Some points, one per row:
array([ 127,  113,  -71, -127,  -28,   70, -127,  127,  -42,  127,  127,  -85,  127,  -42, -113,  -42,    0,  -29,   56,   28,    0,   14,   71,   28,  -14,  -42, -127,  -14,   99,   70,  127,   99])
array([-14, -14,   0,   0,   0, -14, -14,  14, -14,  14, -28,  14,  14,  14,   0, -42,  14, -14, -28, -28, -14,   0,   0,  14,   0, -14,   0,   0, -14, -14, -14, -14])
array([  0,  14, -14, -14,   0,   0, -14, -43,  14, -14, -14,   0,   0,   0, -14,  14,  14,   0,  14,  14, -28,  28,  28,  28, -14, -28, -42,  14,  14,   0,   0, -14])
array([  0,   0,  14,  14,   0,   0, -14,  14, -14, -28,  14, -14, -42, -28,   0,  42, -14,  28,  28, -28, -28,  28, -28,  28, -28, -28, -14,  14,  14,  28,  14,  14])
array([  0,  14, -14, -14,   0,   0, -14,  14,   0, -14,  28,   0,   0, -14, -14, -14,   0, -14, -14,   0, -14,  28,  14,  28, -28, -28, -28, -14,  29,   0,   0,  14])
array([ 28, -14,   0, -14, -28,  14,   0,   0, -14,   0, -28,   0,  28,   0,   0,   0,  14,   0, -14, -28, -28,  28,  14,  28, -28, -28, -28,  14,  14,   0, -14, -28])
array([  0, -14, -14,  14,   0,   0,  14,   0,   0,   0,   0,  28,  14,  42,  14, -42, -14, -29, -43,  14,  42, -28,  14, -14,  29,  28,   0, -14, -14, -14,   0,   0])
array([-14,   0,  14, -14,  42, -14, -14,  28, -14, -14,  28, -14, -28, -28,  14,  28, -14,  28,   0, -14, -14,   0,   0,  14, -14, -14, -14,   0,  14,  14, -14, -14])
array([ 14,   0,  14,   0,   0, -14,  14, -15,  28,   0,   0,   0,   0,   0,   0,   0,  28, -14,  42,  14,  28, -28,   0, -29,  43,  14,   0,   0,   0,   0,   0,   0])
array([ -28,   14,  -28,   71,   42,   99,  -29,  -85,   14,   29,   71, -113,  -28, -127,  -99,   28,   99,   42,   56, -127,    0,   28,   14,   28,    0, -127,   71, -127,  -14,  127,  -42, -127])
array([  0, -14,   0,  14,   0,   0,   0, -15,   0,   0,   0,  14,  14,  14,  14, -28,  14, -29,   0,  14,  28, -14,  14, -29,  29,  14, -14, -14, -14,   0,   0,   0])
array([ -71,  127, -113,   14,   71,   85,  -43,  -85,   85,  -42,  -28,  -14,  -14,  -56, -127,   28,   71,  -43,  -28,  -71,  -71,  -14,  -42,    0,   57,  -42,   71,  -29,   85, -113,  -56,   42])
array([ 14, -14,   0,   0,   0,  14,   0,  14, -14, -14, -14,  14, -28,  14,  28,   0, -42,   0, -43,   0, -28,  14, -14,  28, -14, -14, -14,   0, -14,  14,  14,   0])
array([ 14, -14,   0, -14,  28, -42, -14,  28,   0,  14, -14, -14, -42, -28,  14,  14, -14,  14,  14,   0, -42,  14, -28,  14, -14, -28,   0, -29,  14,  28,   0, -28])
array([-28,   0,   0,  42,  14,   0,   0,  28,  14, -28, -14, -14,   0, -28, -28,  14,  28,  14,  28, -28,   0,  42, -42,  14, -14, -28,  29, -14,  43,  28,  14, -14])
array([  0, -14,   0,  14,   0,  28,   0,  14, -14, -14,   0,  28, -14,  14,  28,   0, -42, -14, -28,   0, -28,  28,   0,  42, -14,   0, -14,  14, -14,  14,  14, -14])
array([  0,   0, -14,  14,   0,   0,  14,   0,  14,   0,   0,  14,   0,  14,  14, -14,  14, -29,  14,  14,  28, -14,  28, -29,  29,  28,   0, -14,   0,   0,   0,   0])
array([-14, -14, -28,  14,   0, -28, -43,  28,   0,  14,   0, -14,   0, -14,   0,  42, -14,  28,  14,   0, -28,  28,   0,   0, -14,   0,  15,  28,   0,  14,  28,   0])
array([  0, -14,  28,  14,   0,   0,  14,   0,  14, -14,   0,  14, -14,   0,  14,   0, -14,   0,  14,  14,  14, -14,   0,  14,  15,   0,   0,   0, -14,   0,   0,   0])
array([ 14,   0,   0,  14,  14,  14,  14,   0, -14, -14, -14,   0,   0,   0,  14,  14, -14,   0, -14, -14,   0,   0,   0,   0,   0, -14,   0,   0, -28,   0, -14,   0])
array([  0, -14, -28,   0,   0, -28,  28, -15,  28,  14, -14,  14,   0,  14,  14,   0,  14, -14,  28,  14,  14, -28,  14, -43,  15,  14,   0,   0,  14,   0,   0,  14])
array([ 14,   0, -14,  14, -14, -14,  14,  14, -28,   0,   0,  14,   0,   0,  14,  14, -14,  14,   0,  14,  28, -28,   0, -29,  29,  28,  15, -14, -28, -14,   0,  14])
array([-14,   0, -28,   0,  14,  14,  28,   0, -14,   0, -14,  28,  28,  28,   0, -42,  14, -14, -43,  14,  28, -14,   0, -29,  29,  14,  15, -14, -14,   0,   0, -14])
array([ 14, -14, -14,  14,  14,   0, -14,  14,   0, -14,  14,  14, -14,  14,  14,   0, -42,   0, -43,   0, -14,  28, -14,  28, -14,   0,   0,   0, -14,   0,  14, -14])
array([  0, -28, -14, -28,   0,   0,   0,  14,   0,  14,   0,   0,  14,  14,   0,   0,  14,   0,   0,  14, -28,  28, -14,  28, -28, -14, -14, -14,  14,  14,  14,  14])
array([ 14,   0,   0,  14,   0,  14,   0,  28, -14, -14,   0,   0, -28, -14,  14,  28, -28,  14,  14,   0,  28, -28,  14, -29,  29,  28,  15, -29, -14, -14, -14,  14])
array([-14,   0,  14,   0, -14, -28,  28,   0,   0, -14,   0, -14,   0,   0,   0, -14,  14,   0,  14,  28,  28,   0, -14,   0,  15,  14,   0, -29, -14,   0, -28,  14])
array([-57,  56,   0,   0,   0, -28,  28, -29,  14,  29, -42, -14,  28, -28, -28, -14,  14,  14,  56, -14,  71, -71,   0, -57,  57,  28,  15, -57, -28, -28,  14,  57])
array([  0,   0, -14,  14,  14, -14,   0,   0,  14,   0,   0,  28,  14,  28,  14, -28,  14, -29, -14, -14,  28, -28,  14, -14,  29,  14, -14, -14,   0, -14, -14,   0])
array([  0,  14, -14,   0, -28,  28, -29,  14,   0,   0, -14, -14,   0,   0,   0,   0,   0,   0,   0,   0, -28,  28,   0,  14, -42, -42, -14,  28,  57,  28,  14,  14])
array([  0,  14,   0, -14, -14, -28,  14, -15,  14, -14, -14,  14,  14,   0,   0,   0,  14, -14,  28,  28,  28, -28,   0, -29,  15,  14,  15, -14,   0, -14,   0,   0])
array([-14,   0, -28,   0,  14,   0,  42, -15,   0,   0, -14,  28,  43,  42,   0, -71,  28, -29, -57,   0,  42, -14,   0, -29,  29,  14, -14,   0, -28, -14, -28, -14])
array([ 28, -14,  28, -14, -14,   0,  28,   0,   0, -14,   0,   0, -14,   0, -14,  14,   0, -14,   0, -14, -42,   0, -14,  28, -28,   0,   0,  14, -14,  14,   0,   0])
array([  0,   0,   0, -14, -14, -28,  14,   0,   0,  14,   0,  28,  14,   0, -14, -14,   0, -14, -28,   0,   0, -14,   0,   0,  15,   0, -14,   0,  14, -14, -14, -28])
array([ 14, -14,   0,   0,   0,  14, -14,  14,   0, -14,  14,  28, -14,  14,  14,   0, -42, -14, -43,   0, -28,  28,   0,  28, -14, -14,   0,  14, -14,   0,  14, -28])
array([ 14, -14,   0,  14,   0,  14,   0,  14,   0,   0,   0,  28, -14,  14,  28,   0, -42,   0, -43,   0, -14,  28, -14,  28, -14,   0, -14,   0,   0, -14,  14,   0])
array([-28, -14,   0,  14, -14,   0,  42,  28,   0, -28,  14, -14, -14, -14, -14,  14, -14,  14,   0, -14, -42,  14, -14,  14, -28, -14,   0,  14, -14,   0,  14,  14])
array([  0,  14,  14, -14,  14,  14, -14,   0, -14,  14, -28, -28,   0,   0, -14,  28,   0,  28,   0,   0, -28,  28,   0,  28, -28, -14,  15,  28,  29, -43,  14,   0])
array([ 14, -14,   0,  14,   0,  14,   0, -15,   0, -14, -14,  14,   0,  14,  28,   0, -14, -14,   0,  14,   0,   0,   0,  14, -14,  14, -14,   0,   0,   0,  14, -28])
array([  0,   0,  14,  14, -14,   0,   0,  14,   0,   0, -14,   0, -14,   0,  14,  14, -14,   0,   0,  14,  28, -14,  14, -29,  29,  28,  15, -14, -14,   0,   0,  14])
array([  0,   0,  14,  14, -14, -14, -14, -15,  14,  14,  14, -14,   0, -14,  14,  28,  14, -14,  70,  28,  28, -28,  14, -14,  29,  28,  29, -14,  29, -14, -14,   0])
array([  0, -28,  14, -14,   0,  42,   0,  14, -14, -14,  14,  14, -28,   0,  14,  14, -28,   0, -28,   0, -28,  28, -14,  28, -14, -14, -14,  14,   0,   0,   0, -14])
array([  0,   0,  14,   0,  14, -28,  14, -15,  14,   0,   0,   0,  43,  14, -14,   0,  14, -14,  14,   0, -28,  28,   0,  56, -42, -28, -28,  28,   0,   0,   0, -28])
array([  0, -14,   0,   0, -42, -28,   0,  28, -28, -28, -56, -28, -28, -28, -14,  42,   0,  28,   0, -14, -28,  14,   0,   0, -14, -14,  15,  14, -14,  14, -28, -14])
array([  28,   56,   71,  -99,  -71,   14,    0,  -15,    0,  -28,  127,  -85,  113,  -85,  -56,    0,   99,  -14,   70,  -28,   14,    0,   57,   28, -113,  -14,  -14,  -99,    0,  127,  -28, -127])
array([  0, -14, -14,   0,   0,  14, -29,  14,   0, -14, -14,  14, -14,  14,  14,  14, -42,   0, -28, -14, -28,  28, -14,  28, -28,   0,   0,   0, -14,   0,  14, -14])
array([  0,   0,   0,   0,   0,  28,   0,  14, -14, -14,   0,  14, -14,  14,  14,   0, -42,   0, -43,   0, -14,  28,   0,  28, -28,   0, -14,  14,   0,   0,  14, -28])
array([ 14,  14, -14,  14, -14, -28,  42,  28, -42, -14,   0, -14,   0,   0, -14,   0,   0,  14,   0,  14,  42, -14,   0, -43,  29,   0,  29,   0,   0,   0, -28,  28])
array([  0,  14, -28,   0, -14,  14,  14,   0,  14, -14, -28,   0,  14, -14,   0,   0,   0,   0,  14, -42, -28,  28, -14,  28, -28, -14, -14,   0,   0,  14,  14, -14])
array([ 14,   0,   0,  14,   0,   0,   0,   0, -14,   0,   0,  14,   0,   0,  14,   0,   0, -14,   0,  14,  28, -14,  14, -14,  15,  14,   0, -14, -14, -14, -14,  14])
array([ 14, -14,   0,  14,   0,  14,   0,   0,  14,   0,  14,  14, -14,  14,  28,   0, -14, -29, -14,   0, -28,  28,   0,  42, -28, -14, -28,  28,   0,  14,  14, -14])
array([ 14, -14,   0,  14,   0,  28,   0, -15,  14, -14,   0,  14, -14,  14,  28,   0, -14, -14, -14,   0, -28,  28,   0,  28, -14, -14, -14,  28,  14,   0,   0, -28])
array([  0,   0, -28,   0,   0, -14,   0,   0,   0,  14,  14,  14, -14,  14,   0, -14, -14, -14, -14,   0,  14, -14, -14, -29,  15,  14,  15, -14,   0, -14, -14,  14])
array([ 14, -14,  14,  14,   0,  14,   0,  14, -14, -14,   0,  14, -14,   0,  14,  14, -28,   0, -14,   0, -14,  28, -14,  28, -14,   0, -14, -14,   0, -14,  14,   0])
array([ 14, -28, -14,  28,   0,  14,  14,   0,   0, -14,  14,  42, -14,  57,  43, -28, -28, -43, -28,  28,  42, -14,  28,   0,  29,  42,   0,   0, -14, -14,   0, -14])
12 more points follow, each with its number after it:
array([-14, -14, -28,  14, -28,  28,  14,   0, -14, -14, -14,   0,  14,   0, -14,  14,  28,   0,  14, -14, -28,  14, -14,  42, -28, -42, -28,   0,  43,  14,  14,  14]) 0
array([  0, -14,   0,   0,   0,   0,  14,  14, -14, -14, -14,  14,   0,   0,   0,   0,   0,   0, -14, -14,   0,   0,  14,   0,   0,  14,   0,   0,   0, -14,   0, -14]) 1
array([  0, -14,   0,  14,  14,  28,   0, -15,   0, -14,   0,  28, -14,  14,  28,   0, -28, -14, -14,   0, -28,  28,   0,  42, -28,   0, -28,  14, -14,  14,   0, -14]) 2
array([ 14, -14,   0,  14,   0,   0,   0, -15,   0,   0,   0,  14,   0,  28,  14, -28,  14, -29,  14,  14,  28, -14,  28, -14,  29,  28,   0, -14,   0,   0,   0,   0]) 3
array([ 14, -28, -14,  28,   0,  14,   0,   0,   0, -14,  14,  56, -14,  57,  57, -14, -42, -43, -28,  28,  42, -14,  28, -14,  29,  42,   0, -14, -14,   0,   0, -14]) 4
array([-14, -14, -14,  14,   0, -28,   0, -15,   0,   0,  14,  14,  14,  14,  14, -14,  14, -29,   0,  14,  28, -28,  28, -14,  29,  14,   0,   0, -14,   0, -14,   0]) 5
array([ 14, -14,  14, -14,  14,   0, -29, -15,   0, -14, -14,   0,  14,  14,   0, -14,   0,   0,   0,  14,  14, -14,  14,   0,   0, -14,   0,  14,  14, -14, -28,   0]) 6
array([  0, -14,   0,   0,  14,   0,  28, -15,   0,  14, -14,   0,  14,   0, -14, -14,  14,   0, -28, -28,  14,  14,  14, -14,   0,  14, -14, -29,   0,   0, -14,   0]) 7
array([ 14,  28, -42, -28,   0,  14, -29,  14,  28, -14, -14, -14,   0, -42,   0, -14, -14,  28,  14,  14, -28,  14, -28,  14, -28, -14,   0,   0,  43,   0, -14, -14]) 8
array([ 28, -14,  42,  28, -28,  14, -14,  14, -28,   0,  14, -14, -42, -42,  14,  71, -42,  28,  56,  14,   0,  14,   0, -14, -14,  14,   0,   0,   0,   0,  14,  14]) 9
array([ 127,  -57,  -57,   14,   42,  113,  -29, -127,   56,   29,   14,  -85,  -14,  -71,  -28,   71,  127,  113,   70,  -28,  -14,   70,  -14,   99,    0,   71,  113,   28,  113,   14, -127,  -14]) 10
array([  0, -28, -14,  28,   0,   0,   0,   0,  14,   0,  14,  42,   0,  57,  43, -42, -14, -57, -28,  14,  28, -14,  28,   0,  29,  28, -14,   0, -14,   0,   0, -14]) 11
Which three of these numbered points are nearest to each point below, looking only along the 7 directions in which the first points spread most? Their numbers follow each, nearest first.
array([-14,  14,   0,   0,   0,   0,   0, -15,   0,   0,   0,   0,   0,  14,   0,   0,   0, -14,   0,   0,  14, -14,   0,   0,   0,   0,   0,   0,  29,   0,  14,   0]) > 6 1 7
array([-14, -14, -14,   0,   0,   0,  14, -15,  14,  14, -14,  28,  14,  28,   0, -42,  14, -43, -14,   0,  28, -28,  14, -29,  29,  14,   0, -14,   0, -14,   0, -14]) > 5 3 7
array([ 14, -28,   0,  42,   0,  14,   0,  28, -28, -14,  14,  28, -42,  14,  57,  28, -71,   0, -28,  28,  42, -14,  14, -14,  29,  57,  29, -14, -28, -14,  14,  28]) > 4 11 3
array([-28,  28, -14, -28,  14,  14,   0,  14,   0,  14, -14,   0, -14,   0,   0, -14,  28,   0, -28, -28, -28,  42, -14,  14, -42, -42, -14,  14,  14,   0, -14, -28]) > 0 8 1
array([ 14,   0, -14,   0, -14,   0,  14, -15,  14,  14,   0,  28,  14,  28,  14, -42,  14, -29, -14,  14,  28, -28,  14, -14,  29,  14,  15, -29,   0, -14, -28,   0]) > 5 3 7
array([  0, -14,   0,  28,   0,  14,   0,  28, -14,  14,  14,  14, -14,   0,  28,  14, -28,   0,   0,  14,  28, -28,   0, -29,  15,  28,  15, -14, -14, -14,   0,  14]) > 3 5 1
array([-127,   71,   71,  -99,    0,  -14,    0, -113,  127,   29,    0,  -57,    0,  -71,  -84,  127,   56,   56,   42,    0,   14,  -57,  -14,   99,   43,  -85,   57,  -99,    0, -113,  -70,   99]) > 10 8 0
array([-14,   0, -28,   0,   0,   0,   0,   0,   0,   0,   0,  14,  14,  28,   0, -42,   0, -29, -28,  14,  42, -14,   0, -29,  43,  28,   0, -29, -14, -14, -14,  14]) > 5 3 7
array([-14,  28,   0,  28,  14, -28,  28, -15, -14, -28,   0, -42, -42, -56, -14,  99, -42,  56,  56, -42, -14,   0, -14,  14, -42, -28,   0,  14,  14,   0,  14,  14]) > 9 8 0
array([  0, -14,   0, -14,  14,   0,  14,   0,  28, -28,  14, -14,   0, -14,   0,  14,  14,  14, -28,   0, -42,   0, -14,  28, -42, -70, -14,   0,  14, -14,  43, -56]) > 0 8 2
array([  0, -28, -14,   0,   0, -14,   0,  14, -42, -14, -14,   0, -14, -14,   0,  28, -42,  28, -43,  14, -14,  14, -14,  14, -14,   0,   0,   0, -14, -14,   0,  14]) > 1 2 6
array([  28,  -71,  -28,   85,   14,   42,   14,   14,    0,  -28,   28,  127,  -42,  127,  127,  -42,  -99, -127,  -85,   57,   85,  -43,   57,  -14,   85,  113,   15,  -14,  -42,  -14,   14,  -14]) > 4 11 3
array([-14, -14,  14,  14, -28,   0,   0,  42, -14, -14,   0, -14, -28, -42,  14,  28, -14,  28,  28,  14, -28,   0, -14,  14, -14, -14,   0,  14,  14,   0,  28,   0]) > 9 8 0
array([   0, -127,   85,  -99,    0,  -14, -127, -127,   28,   14,   14,  -71,   28,  -28, -127,   42,   85,   56,   42, -113,  -71,  -14,  127,  127,  -14,  -70,   71,  127,   99,  -43,  -70,   28]) > 10 8 0
array([-14,  14,   0,  14,   0, -14,  14,  14,   0, -14,  14,  14, -14,  14,   0,   0,   0, -14, -14,   0,  28, -14,   0, -29,  15,  14,  15, -14,   0, -14,   0,  14]) > 5 1 6
array([ 14, -14, -14,  28,   0,  14,  14,   0,  14, -14,   0,  56,   0,  57,  43, -42, -14, -57, -28,  14,  42, -14,  28,   0,  29,  42,   0,   0, -14,   0,   0, -14]) > 11 4 3
array([  0,   0, -14,  14,   0,   0,   0,   0,   0,   0,  14,  28,  14,  28,  14, -28,  14, -29, -14,  28,  42, -14,   0, -14,  15,  14,  15, -14, -14,   0,  14, -14]) > 3 5 11
array([-14, -14,   0,   0,   0, -14,  14,   0, -14,  14,  14,  14,   0,   0,   0, -28,   0, -14, -28,   0,   0,   0,  14,  14,   0, -14,   0,  14,   0,  14,  14,   0]) > 1 7 6
array([ 14, -28, -14,  28,   0,  14,   0,   0,   0, -14,  14,  56, -14,  57,  57, -14, -42, -43, -28,  28,  42, -14,  28,   0,  43,  42,   0, -14, -14, -14,   0,   0]) > 4 11 3
array([ 14, -28,   0,  14,   0,  14,   0,   0,  14, -14,  14,  14, -14,  14,  43,  14, -28, -29,   0,   0, -28,  28,   0,  42, -14,   0, -14,  28,   0,  14,  14, -28]) > 2 1 6
array([   0,   28,   42,  -28,  -28,   28,    0,   56,  -56,   99,   28,  -42,  -14,  -71,  -84,   28,   56,   14,  -14,    0,  -85,  -85,  -28, -127,   15,  -42,   29,   42,   71,   42,   71,   57]) > 8 0 9
array([-14,   0,   0, -42,  28, -14, -29,  14, -14, -28, -28,  14,  14,   0, -14, -28,  14,   0, -28, -14, -28,  14, -14,  28, -28, -14,   0,  14,  14,  14, -14, -14]) > 0 1 8
array([ 14, -14,   0,  28,   0,   0,   0,  28, -28,   0,  14,   0, -42, -14,  14,  42, -42,  28,  14,  28,  42, -28,  14, -29,  29,  28,  43, -29, -14, -14,   0,  28]) > 9 3 5
array([-14, -14, -42,  14, -42,  14,  56,  28, -42,  71,  28, -42,  14, -14, -42,  57, -71,  84,  28,   0, -42,   0, -42,   0, -28,  85,  57,   0,  71, -14,  57,  85]) > 9 8 0
array([-85,  71,  14, -42,  71,  42, -29,  56, -14, -14,   0, -42, -70, -42,   0,  42,  28,  56,  42, -42, -14,  14, -56, -14,  43, -14,  99,  99,  43,  14,  28,  57]) > 8 9 0
array([  0, -14, -14,  28,   0,   0,  14,   0,  14, -14,  14,  56,   0,  57,  43, -28, -14, -57, -28,  28,  28, -14,  28,   0,  29,  28, -14,   0, -14,   0,   0, -14]) > 11 4 3
array([  0,   0, -28,  14,  14,  28,   0,  14, -28, -14, -28,  14, -14,   0,   0, -14, -42,  14, -57,   0,   0,  14, -14,  14, -14,   0,   0,   0, -14,   0, -14,   0]) > 1 7 2
array([ 70, -14, -85,  71,  28,  42, 127,   0,  42, -56, -56, -14,  28, -85, -14, -56,  42,  56,  56, -28, -42,   0,  57, -29,   0, -42, 127,  56,  43,  14, -84,  14]) > 7 1 0
array([ 14,  14,   0,  14,   0,   0,  14, -15,   0,   0,   0, -14, -14, -14,  14,  28,  14,   0,  56,  28,  28, -28,  14, -43,  29,  28,   0, -14,  14,  14,  14,   0]) > 3 5 6
array([  42,  127,  127,   99,  -28, -127,    0,   70,   42,   43,   28,  -71,  -84,  -28, -127,   85,  -14,   42,   56, -127,  -28,   42,  -70,    0,  -84,  -42,  -70,  -99,  -84,  -43,  -42,   99]) > 9 8 0
array([  0, -14,  14,   0, -14,  14,   0,  14, -14, -14, -14,   0, -14,   0,   0,  14, -28,  28, -28,   0, -14,  28, -14,  14, -14,   0,   0,   0,   0,  14,  14,   0]) > 1 2 0
array([  0,   0,   0,  14,   0,   0,   0,   0,   0,   0,   0,   0,   0,   0,   0,   0,   0, -14,  14,  14,  14, -14,   0,   0,   0,  14,   0,   0,   0,   0,  14,   0]) > 6 1 5
array([ 28,   0,  28,  14,   0, -14, -14, -15, -14,  29,  14, -14, -14, -14,  14,  28,  14, -14,  70,  14,  28, -28,   0,   0,  29,  14,  15,  14,   0, -14,   0, -14]) > 3 6 5
array([ 85, -28, -42,   0, -42, -42,  28,   0,  14, -14,   0, -57, -42, -28,  14,  42,  99,  56,  70,  71, -42,  42,  57,   0,   0,   0,  29,  42,   0, -57, -28, -14]) > 9 8 6
array([ 14,  14,   0,  14,   0,   0,   0,   0, -14, -14,   0,  14,   0,  14,  14,   0,   0, -14,   0,   0,  14,   0,   0,  14,   0,   0,   0,   0,  14,   0,  14, -14]) > 6 1 7
array([ 14, -14,  14,  14,   0,  14, -14, -15,  14,   0,  14,  14, -28,  14,  28,   0, -14, -29, -14,   0, -28,  28,   0,  42, -28,   0, -14,  28,   0,  14,  14, -28]) > 2 6 1
array([ 14,   0,  28,  14,   0, -28,  28, -29,  14,  29,  28,   0, -28, -14,  14,  28,  14, -14,  70,  14,  28, -28,  28, -14,  29,  14,   0, -14,  14,  14, -14,  14]) > 3 5 6
array([ 14,  14,   0,  14, -14, -28,   0, -15,  14,  14,  28,   0,   0, -14,  14,  57,  14,   0,  84,  14,  28, -28,   0, -29,  29,  14,   0,   0,   0, -14,   0,   0]) > 3 5 6
array([-14, -14,   0,   0,   0, -14,  14, -15,  14,   0, -14,  28,  14,  28,  14, -42,  14, -29, -14,   0,  42, -28,  28, -14,  29,  14, -14, -14, -14,   0,   0,   0]) > 5 3 7
array([ 14, -14,   0,  14,   0,  14,   0, -15,  14, -14,  14,  14, -14,  28,  28,   0, -14, -29, -14,  14, -28,  42,   0,  42, -28,   0, -28,  28,   0,  14,  14, -28]) > 2 6 1
array([  0,   0, -14,   0,  14, -14,  14,   0, -14, -14,   0,  14,   0,  14,   0, -42,   0, -14, -28,   0,  42, -14,  28, -43,  43,  28,   0,   0, -14, -14,   0,   0]) > 5 3 7
array([ 14, -28, -14,  28,   0,  14,   0,   0,   0, -14,  14,  56, -14,  57,  57, -28, -42, -43, -28,  28,  42, -14,  28, -14,  43,  42,   0,   0, -14, -14,   0, -14]) > 4 11 3
array([ 28,  56,  14,  14,  14, -85,  99,  70, -71, -70,  42, -42,  43,   0, -56,  14, -14,  56,  14,  28,  28,  14, 127, -85,  15, -85,   0,  42,   0,  28, -99, -71]) > 7 1 6
array([ 14, -14,   0,  28,   0,  14,   0,  14, -14, -14,  14,  28, -28,  28,  43,  14, -57, -14, -28,  28,  28, -14,  14, -14,  29,  42,  15, -14, -14, -14,   0,   0]) > 4 11 3
array([ 127,  -99,   42,    0,   57,  127,   14,  -29,  127,   85,  -28,   14,  -84,  -42, -113,   57,   85,   98,  -14,  -28,   14,  -85,    0,  -85, -113,  -28,  -14,  127,   14, -127,  -70,  113]) > 8 0 6
array([ 14, -14, -14,  14,   0,  14,   0,   0,   0, -14,   0,  14,   0,  28,  28,   0, -28, -29, -14,   0, -28,  28,   0,  42, -14,   0, -14,  28,   0,  14,  14, -28]) > 2 1 6
array([-14,   0,   0,  14,  14, -14,  56,   0, -71,  14,   0, -28,   0, -14, -28,  14, -14,  28, -14,   0,  42, -28,   0, -57,  29,  28,  15, -14,   0, -14,   0,  14]) > 7 5 1
array([ 14, -14,   0,  28,   0,  14,   0,  14, -14, -14,  14,  28, -28,  28,  43,   0, -42, -14, -14,  14,  28, -28,  14, -14,  29,  42,  15,   0, -14, -14,   0,  14]) > 4 3 11
array([ 14, -14, -28,  14,   0,  28, -14,  28, -28,  29, -28,  14,   0,  14,   0, -14, -28,  14, -71, -14,   0,  14,   0,  14, -14,   0,  15, -14, -28,   0,   0,  14]) > 1 7 2
array([  0,   0,   0,  14,   0,  14, -14,   0,  14, -14,  14,  14, -14,  14,  28,  14, -28, -29, -14,   0, -28,  28, -14,  42, -28, -14, -14,  28,   0,  14,  14, -28]) > 2 0 1
array([  0, -14, -14,  28,   0,  14,  14, -15,  14, -14,   0,  42,   0,  42,  43, -28, -14, -57, -28,  14,  28, -14,  28,   0,  29,  28, -14,   0, -14, -14,   0, -14]) > 11 4 3
array([  0, -14, -14,  14,   0,  14,  14, -15,  14, -14,   0,  42,   0,  42,  28, -28, -14, -43, -28,  14,  28, -14,  14,   0,  29,  28,   0,   0, -14,   0,   0, -14]) > 11 4 3
array([ 14, -28,   0,  14,   0,  14, -14,   0,   0, -14,  14,  28, -28,  28,  43,  14, -28, -29,   0,  14, -28,  28,   0,  42, -14,   0, -14,  14,   0,  14,  28, -28]) > 2 1 6
array([-127,  -42,  -85,    0,  -14,   70,  -29,   14,  -56,    0,  -28,  -85,   14,  -85,  -70,  -42,  -14,   70,   56,  113,  -28,   14,  -56,  -71,  -42,  -28,   43,  -85,   14,  -71,  -70,  127]) > 8 0 7
array([ 14,   0,  42,   0,   0, -28,   0,  14, -14,   0, -14, -14, -28,   0,   0,  42, -14,  28,  14, -14, -14,  14, -14,  28, -14, -14,  15, -14,  14,  14,  14,   0]) > 9 0 8
array([  0,   0, -14,   0,   0,   0,   0,   0,   0,   0, -14,  14,   0,  14,  14,   0,   0, -14,   0,  14,  42, -28,  14, -29,  29,  28,  15, -14,   0,   0, -14,   0]) > 5 3 6
array([ 14, -28, -14,  28,   0,  14,   0,   0,   0,   0,  14,  42, -14,  57,  43, -28, -28, -43, -28,  28,  42, -14,  28, -14,  29,  42,   0, -14, -14,   0,   0, -14]) > 4 11 3
array([  0, -14,   0,  14,   0,   0,   0,   0,   0, -14,   0,  14, -14,  14,  28,   0, -28, -29, -14,   0, -28,  28, -14,  28, -28, -14, -14,  14,   0,  14,  28, -28]) > 2 1 6
array([  0, -14, -14,  14,   0,   0, -14,  14,   0,   0,   0,   0, -14, -14,   0,  14, -42,  28, -28, -14, -14,  42, -14,   0, -14, -14,   0,  14, -14, -14,  14,   0]) > 1 0 2
array([-14,  42,   0, -42, -14, -14, -57,  28,  56,  29, -28, -14,   0, -42, -14, -14,  28,  14,  14, -42,   0,  28,   0, -43, -14, -42,   0,  42,  71, -28,   0,   0]) > 8 0 6
array([ 14, -28,   0,  14,   0,  14,   0, -15,  14,   0,  14,  14, -14,  14,  28,   0, -28, -29, -14,   0, -28,  28,   0,  42, -28, -14, -28,  14,   0,  14,  28, -14]) > 2 1 6
array([  0,   0,   0,   0,   0, -14, -14, -15, -28,   0,   0, -14,  14,   0, -14,   0,  14, -14,  28,  14,  42, -43,   0, -29,  29,  14,   0, -29,   0, -14, -14,   0]) > 5 3 6
array([ 14, -14,   0,   0,  14,  14,   0,   0,  14, -14,   0,  14, -14,  14,  28,   0, -14, -29,   0,   0, -28,  28,   0,  28, -28, -14, -14,  28,   0,  14,  14, -28]) > 2 6 1
